In the data rows, the value 128 means zero.
Here are some points:
[101 121 120 126 133 121 121 127 131 137 115 128 124 119 131 125 130 144
 109 139 128 120 128 124 137 138 114 118 132 129 135 147]
[141 105 108 128 126 253  56 122 126  97  80 216  46 160 106   0 155 197
  73 112   0  38  89 169  19  47  68 228 176 152   4 160]
[176 155 141 161 126 117 146 127 134  97 118 156 155 150 112 154 154 105
 156 114  89 105 104 128 114 180  96 140 165 130 171  68]
[166 107 124 160 137 140 145  76 134 112 137 131  88 163 130 122 131 108
 144 110 113 134 127 117  76  89 120 164 136 101 148  92]
[135 183 152  94 144 135  77 140  90  31 160  61 131 226 100  51 117 172
 170  88 106  94 212 118 138 118 231 191 155  28  58 128]
[ 87 114 152 100 255 154  76 210  87 255   0 130 225 133 137 204 147  72
   0  97 194 101  72  71 255 207  30 181 159 200 211 115]
[136 131 117 151 114 130 171 137 110 145 139 130 155 119 134 146 123 118
 130 126 128 155 114 137 156 137 136 126 111 123 138 119]
[162 139 145 193 117  92 151 172 100 117 161 101 192 131 101 145 176  90
 194 107 133 130 108 116 112 193 118 144 118 132 203  76]
[108 104 131 108 140 138 116 144 136 196 153 145 129 118 168 168 127 144
 139 129 150 119 109 139 143 142 169 139 122 123 156 146]
[ 79 161  77  89 142  97 133 103  58  85 107  10 105 106 128 107 100 143
 195  76 167 139 131  91 113 140 160  94 110 160 109  82]
[182 169 151 196 171  90 152 123 120  61 112  96 158 168  98 145 176 108
 171  98  93 155 113 143 149 163 117 141 129 119 164  66]
[130 150 135 135 141 106 157 127 139 123 145 150 139  90 108 145 142 115
 132 156 144 131 113 123 149 158 125 123 128 140 118 119]
[130 114 131 140 111 102 132 142 112 147 131 117 167 120 137 136 106 142
 144 135 134 137 126 133 138 130 125 126 108 139 166 113]
[111 123 147 157 123 124 127 129 158 120 154 105 137 141 130 126 134 137
 157 103 140 127 130 140 117 140 157 126 128 115 147 110]
[132 117 124 107 135 132 104 115 137 156  91 164  93 120 141 114 131 114
  99 157 117 102 143 114 128 140  96 113 155 142 139 138]
[ 88 127 124 120 125 106 164 121 121 126 118 106 122 121 121 134 105 141
 155 118 144 126 133 145 138 125 151 127 122 147 106 107]
[159 147 153 174 141 114 158 117 131  82 135 130 151 126 119 111 177 109
 161 128  96 115 118 129 111 141 132  95 148 109 163 119]
[170 179 108 141 113 142 147 146 147 106 127 127 117  94 174 145 118 113
  85 203 104 145 129 144 113 211 131 138 169 171 101 152]
[106 122 136 119 142 131 138 140 120 139 106 127 125 119 136 138 122 128
 127 137 141 111 115 132 133 134 114  96 122 139 135 166]
[122 184 139 156 187  47 183 113 156 130 168 157 186  34  35 156 161  97
 160 172 172 136 116 122 177 205 117 136 151 149 112 104]
[107 136 117 113 130 109 148 125 111 150 152 157 160 153 127 147 115 121
 157 141 135 123 120 110 167 131 130 123 102 117 127 122]
[103 112  68 148 160 108  73 158 117 103 187 101 101  98 102 101 120 117
 100  64  72 110 144 101  88  70 130  47 121 124 153 132]
[154 104 121  86 181 129 122 123 133 173 151 119 122  78 133  84 123 156
 143 133 108 121 126 102 149  84 141 158  94 130 158 175]
[146 127 136 116 147 137 112 120 149  98 103 132 112  92 111 117 138 127
 108 155 123 118 145  99  93  93 104 125 164 130 108 138]
[135 151 111 139 141 139 121 128 132 122 141 125 131 138 118 119 143 114
 129 130 111 106 137 119 110 121 120 164 121 134 104 141]
[119 105 130 108 103 134 109 118 117 166 136 131 124 130 123 159 110 129
 114 151 125 135 103 110 109 168  99 110  93 125 131 150]
[121  87 159   0  93 255 142 107  93  63 117  89   0 140 179 100  72 154
  36 110 124  81 115 110  85  74 140 111 189  62 103 152]
[129  92 183  30 101 195 137 128 106  69 114 123  73 141 133 134 112 117
  57 133 142  61 106 113  87  79 112 134 165  12 123 174]
[ 70 102 145 120 125  90 154 139 126 104 131  91 118 104 122  92 110 152
 139  83 139 131 160 137 158 110 159 125 104 144  94 159]
[147 139 153 158 141 123 157 145 136 137 171 163 160 101 109 149 173 120
 155 137 123  96  95 109 107 176 104 107 126 121 148 124]
[158 149 147 177 133 109 168 149 142 115 135 116 171 147 104 157 179 104
 199 106 122 122 101 120 113 188 114 124 131 141 143  93]
[117 138 115 119 142 118 116 145 130 129 118 144 126 127 128 157 118 142
 115  97 159 132 139 130 126 144 114 131 128 149 134 176]
10 more points follow, each with its number after it:
[111 132 140 137 122 116 135  98 136 164 130 147 144 180 149 159 108 140
 103 127 120 154 148 138 176 151 109 130  78 139 102 158] 0
[119 126 106 137 143 123 141 111 115 159  94 125 128 116 156 129 110 128
 127 145 126  97 126  84 124 137 108 123 108 148 140 169] 1
[142 143 128  75 115 132 109 103 160 105 136 139  92 104 110 119  52 154
 110 153 161 158 148 157 156  86 164 138 134 120  81 104] 2
[ 94 115 134 164 145  57 170 115 103 127 160  67 165 126 131 166 140 169
 179  56 140 151 138 148 133 147 158 145 101 122 149 130] 3
[156 112 105  80  58 192  89  90 119 139 130 132  82 197 152 146  98 101
  88 190  88 147 172 104 113 149 136 117 135  94 136 145] 4
[110 169 118 135 169 103 161 108 142 130 144 149 140  67  80 134 159  88
 127 155 161 116 116 111 144 192 112 128 133 131 113 118] 5
[ 64 143 106 139  63  85 164 198 123 109 210  57 110 145  57  17  61 226
 204  18  82 127 159 152 103  19 255  77 121 189  60   0] 6
[152 131 119 109 133 135 110 114 140 105 138 111  66  93 174  60 115 109
 116 150  70 109 163 140  89 136 142 154 168 108 141 165] 7
[100 119 131 128 140 129 144 133 122 147 124 148 149 106 137 138 121 133
 121 141 142 135 125 106 141 130 136 128 105 139 138 154] 8
[211 115 142  95  90 117  95 137 133  96 136 121  92  47 215  60 163 115
 139 197  26 138 155 143  70 138 120 175 157 115 137 154] 9
Which of these numbered points is nearest to each point below by angle, seen from the average point of the first points? Its number follows each.
[159 143 113 117 140 107 128 125 124 151 156 122 134 118 160 105 158 135
 157 147 113 145 146 125 135 128 146 144 114 139  97 148] > 9
[143 131 131 111  97 159 102 124 113 124 134 130 119 178 162 129 114 145
 113 153  93 139 165 155 117 128 141 113 157 124 132 131] > 4
[111 150 143 148 171 103 139 118 149 102 156 146 146  86  89 134 143 107
 143 131 145 107 123 116 142 179 121 113 130 138 113 133] > 5
[140 134 119 111 113 120 121 122 146 123 109 131 129 136 118 132  95 136
 118 144 124 155 125 158 124 123 133 135 126 127 105 112] > 2
[106 111 127 149 111 106 165 180 113 104 136 105 136 100 106  77  86 174
 165  94  70 143 100 171  93  94 178 152 116 134 137  81] > 6
[142 138 116 128 110 114 119 117 140 104 137 128 134  85 156 125 152 117
  91 141 100 163 141 162 118 174 155 143 153 122 141 126] > 9
[156 143  92 158 178 128 115  74 137  87 124 133  97 128 143 104  84  91
 113 129  74 124 123 135  45  66 124 121 158 102 120 138] > 7
[122 111 123 119 125  90 133 133 117 144 130 138 153 153 156 151 118 137
 124 142 135 137 142 130 150 157 115 123  83 142 102 146] > 0
[137 123 127 119 110 126 119 121 117 150 122 136 136 148 144 134 106 130
 123 132 133 140 120 131 138 139 113 125 105 131 135 126] > 0
[156 122 125 135 105 142 117 162 123 125  86 101 130 155 178 107 141 151
 160 151 100 117 121 166 105  98 152 142 126 113 161  76] > 9
[107 124 132 146 136  83 134 150 121 113 152  97 160 114 112 133 126 143
 182  85 144 157 145 129 146 116 141 156 111 115 112 130] > 3
[140 133 117 131 126 134 116 136 129 118 130 128 112 128 129 119  94 133
 111 133 137 130 138 145 117  99 131 119 143 134 110 130] > 2
[155 135 117 220 219  79 167 161 190  96 118 188 192 118 114 124 190 103
 152 163 182  92  91  48 112 205 104 141 138 126 160 169] > 5
[132 160 158 150 171 112 176 108 141 130 139 175 165  46  55 193 155  84
 154 154 165 119 121  69 143 212 114  72 153 150  92  98] > 5
[ 99 124 133 112  99 132 134 125 146 122 136 110 121 120 120 124  89 137
 132 127 155 121 132 128 135  73 131 138 130 133 105 135] > 2
[131 127 140 193 148 123 136 118 120 139 121 174 178  66  88 164 181 100
 121 169 146 130 121 104 115 183 111 135 166 143 163 158] > 5
[ 85 236  54 213 111 104 142 166 161 191 150 214  91 112  99  72 191 131
 200 149 158 132  62 168 185 208 153 192  92 111  89  68] > 5
[128 130 117 128 119 124 130 116 139 113 133 117 133 110 136 124 150 126
 126 138 131 137 125 129 124 143 137 129 132 128 122 127] > 9
[101 143 133 179 107 111 133 143  93 190 186 175 140 151 163 186 107 107
 120 118 103 146 126 136 140 174 116 106  73 147 169 105] > 0
[176  94 129 162 157 137 140 116 144  96  90 125 136 140 123 102 164 117
 156 112 106 107 136  88  61 134 117 122 159 117 123 106] > 9
[162 120 149 136 130 132 119 104 159 100 136 131 117 117 120 105 147 130
 163 109 116 133 131 116  99 126 121 135 174 126 127 123] > 9
[126 141 179  67 122 183 134 144 111  75 143 111  67 109 110 103 144 127
  93  98 129  95 134 128 101 109 140 144 167  51 119 156] > 7
[116 129 121 147 143  95 141 145 111 110 135 109 148 132 119 128 130 122
 143 103 141 138 127 141 142 134 137 118 113 131 129 126] > 3
[150 140 146 143 115 123 138 153 124  78 140  99 118 163  92 106 112 117
 152  96 118 110 117 147 107 114 141 120 141 126 136 101] > 6
[129 102 145 101 153 147 105 103 167 131  77 159 103  89 117  99 147 116
  88 155 128  71 123 126 106  94  86 115 184 145 109 153] > 7
[105 117  64 127 100 152 124  99 122 119  91 124  95 133 150 153 147 108
 152 165 126  86 115  88  90 128  85  64 105 163 131 140] > 1
[200 119 156 170 138 126 143 160 148  41 132 131 110 117  50  87 192 112
 166  97  94 102 123 110  70  55 124 147 193  88 132 129] > 9
[107 133  99  93 111 117 119 132 147 146 107 119 119 109 155 132  94 122
 116 116 143 140 141 134 130 116 154 131 126 125 126 140] > 2
[140 125 119 109 117 122 102 129 127 123 130 138  97 109 150 100 133 123
 140 133  86 125 138 135 117 135 119 140 144 127 137 133] > 9
[175 139 109  83 180 121 108 117 129 159 164 133 118  69 133  93 131 137
 136 138 100 140 108 101 156 113 137 132 100 148 183 143] > 9
[122 135 152 130 103 133 145 135 107  74 167  86 144 115  93  84 130 160
 159  99  78 154 114 156 117 117 170 126 120 159 102  67] > 6
[135 149 141 168 101 100 135 120 116 122 151 100 130 116 125 107 120 148
 147 110 103 137 131 141 134 107 159 125 134 132 105  72] > 6
[160 101 106 143 145 138 152 103 137 106 119 148 125 111 103 116 105  98
 111 131 113 114 120 111  92 124 154 136 165 106 128 121] > 7
[129 116 143 126 157 152 103 119 164  83  75 128 109  90 111  76 144 124
 110 120 130 117 136 120  92  84 115 133 167 149  88 150] > 7
[ 41  48  96  40 127 185  81 170 120 141 122  61  55  91 134  95  56 157
  82 103 189 152 152 134 139  63 150 104 148 172  77 190] > 2
[150 120 161 130 122 146 128 105 175  76 107 182  94 126 107 106 145 141
 102 106 134  94 153 124  32  72  91 109 171 134  84 151] > 7
[146  98 127 174 119 134 129 146 131 142 157 109 166 113 153 136 170  69
 154 139 131 126  91 126 112 155 126 122 116 116 130 156] > 9
[123 104 124 104 140 126 144 142 135 157 138 169 142 108 133 139 105 133
 117 167 119 113 125 100 132 140 133 115 122 146 152 157] > 8
[ 85  78  87  78 108 112 130 148 134 115 121  37 104 126 108 113  34 141
  84 127 190 141 121 168 135  24 145  80 141 192  62 143] > 2
[117 143 135 148 102 102 131 158 126 109 133 103 124 136 107 108 131 126
 180 103 106 140 129 152 122 114 143 144 138 146 117  78] > 6
[167  82 145 146 104 167 124  91 114  74  83 166 102 114 126  72 151 135
 123 103 105 129 108 143  79  77 138 147 155 137 132 129] > 9
[  9  82  91  54 184  70 118  19 115 194  53  65  94  92 144  84 122 147
 148  76 210 150 134  77 164 203  64  33  57 255  66 203] > 1
[170 149 189 140 134 132  59 105 187 131 101  82  45 116 154 127  94 143
 151 117  35 100 143 190  60 113 147 181 180  89 170  71] > 7
[117 133 131 133 125 131 126 121 128 122 134 124 149 110 146 128 151 114
 116 140 107 128 138 124 131 172 149 123 158 121 126 150] > 9
[106 120 107 131 110 131 128 113 115 118 105 114 118 134 144 124 145 118
 139 124 119 100 143 115 112 116 122 101 129 150 129 125] > 1
[108 127 139 129 101 139 125 138 157 158 153 123 175 101 146 137 147 172
  87 174 174 154 133 119 167 117 135 132  99 139 108 160] > 8
[107 132 118 124 128 108 147 139 111 135 152 113 156 113 142 130 122 134
 153 103 156 137 129 140 137 150 127 150 115 120 120 128] > 3
[142 148 135 145  84 125 151 148 118  84 147 133 122 148 125 123 117 140
 143 110 100 140 147 167 114 101 142 142 127 130  91  86] > 6
[210 121 129 127 117 203  81 123 144 139 106 172 120 222 179 125 121 135
 115 215  53  81 147 109  73 153  97  89 183  68 145 144] > 4
[ 84 124 143 123 142  79 161 143 103 118 136 108 153  99 125 132 145 135
 174  65 165 157 125 142 137 131 136 138 114 136 112 126] > 3
[140 134 127 137 120 119 139 148 127 122 108 123 154 171 145 128 107 142
 106 120 107 151 130 133 142 119 139 143 111 133 136  97] > 0
[132 127 134 132 127 127 138 138 126 123 154 140 148 143 133 130 122 122
 150 124 120 141 135 136 130 138 113 124 127 128 132 118] > 0
[169 135 148 152 128 122 157 127 147 133 130 162 129 114  95 134 180 107
 127 151 127 144 109 123 129 143 100  84 146 131 160 121] > 5
[127  88 181   0  69 253  99 168 120  53 127 105  33 115 149  54  88 111
  19 112 161  82 158 123 101  63 147 215 185  18 129 182] > 7
[118  98  46  98  30 182  72 116 135 208 123 135 110 170 203 184  84 159
  93 197 117 132 131 107 139 118 115 122 102 129 137 129] > 4
[ 77 122 143 165 170  95 173 144 103 140 151  86 167 115 110 129 121 136
 202  77 154 154 141 150 132 116 186 154 106 151 126 123] > 3
[117 143 120 134 108 119 131 136 111 116 134 101 121 134 130 121 120 133
 142 114 124 135 121 136 129 130 161 139 115 133 123  99] > 6
[255 111 210 138 158 198  60  81  92  21  15 157 103 171  64  14 132  59
 126  69 110 121 131  97  72  30  83 157 223 104 104 174] > 7
[133 120 131 106 107 152 113 111 120 124 127 135 111 148 150 131 122 115
 115 159 105 126 141 130 115 123 120 111 145 118 142 143] > 4
